In the data rows, zero lies at 4.5, halfway between 4 and 5.
Some points, one per row:
[6 3 5 3 6 4 3 4 4 2 5 5 6 3]
[5 3 6 6 3 5 5 2 4 3 6 4 5 5]
[5 4 5 5 3 5 2 6 6 5 5 4 4 7]
[3 5 4 4 1 5 7 4 5 4 4 9 6 2]
[5 5 5 5 5 7 2 5 4 6 6 4 4 6]
[4 2 0 7 2 0 6 5 4 5 5 3 2 5]
[3 4 4 4 7 6 3 8 4 4 7 5 5 6]
[4 6 7 5 5 9 5 6 5 3 2 7 5 3]
[5 3 4 5 3 3 5 3 5 3 5 2 3 5]
[4 6 5 5 1 4 5 5 5 5 7 3 6 5]
[3 4 9 8 2 5 9 1 5 1 1 8 8 2]
[3 8 3 5 6 5 4 5 1 4 3 6 5 2]
[4 5 5 4 5 4 4 5 4 5 4 5 5 6]
[5 4 4 4 5 6 5 6 5 5 5 4 4 5]
[6 2 7 4 3 3 8 2 2 3 3 5 4 4]
[7 4 5 2 5 7 4 5 3 5 5 4 3 8]
[4 9 6 5 5 7 2 7 5 6 4 5 5 3]
[3 8 4 5 3 4 2 6 3 5 4 4 8 2]
Then 12 other points, each followed by its number:
[4 3 2 8 2 0 6 3 8 6 7 1 5 5] 0
[4 3 5 5 4 5 4 4 1 4 5 4 6 5] 1
[4 3 3 8 0 0 7 3 7 6 5 2 6 4] 2
[5 6 3 5 3 4 5 5 5 6 5 4 6 6] 3
[5 4 2 3 4 7 3 5 5 5 5 3 6 3] 4
[4 5 5 4 4 7 8 5 6 3 3 8 3 5] 5
[4 3 1 7 3 0 6 3 7 5 7 1 3 4] 6
[6 3 8 6 4 5 5 3 6 3 3 5 2 3] 7
[6 5 6 2 6 6 7 3 6 4 3 6 4 7] 8
[6 2 8 6 4 4 9 0 8 1 3 5 1 5] 9
[5 4 5 5 5 5 3 4 5 4 7 4 6 5] 10
[4 3 3 4 3 4 5 5 6 6 5 4 3 5] 11
Which of these numbered points is nearest to each point below by angle, seen from the average point of the first points? Its number follows each.
[6 4 6 3 3 4 7 2 4 4 3 5 4 5] > 9
[6 6 4 3 4 4 3 4 3 6 5 3 6 6] > 3
[5 3 3 6 3 2 6 3 5 7 8 2 6 6] > 0
[5 4 3 4 3 3 5 4 4 6 4 3 4 5] > 11
[5 3 2 6 0 2 7 4 8 7 5 3 4 7] > 2
[5 6 4 3 6 4 4 4 5 4 4 5 7 5] > 8
[3 5 6 3 5 6 3 5 0 2 6 5 5 2] > 1
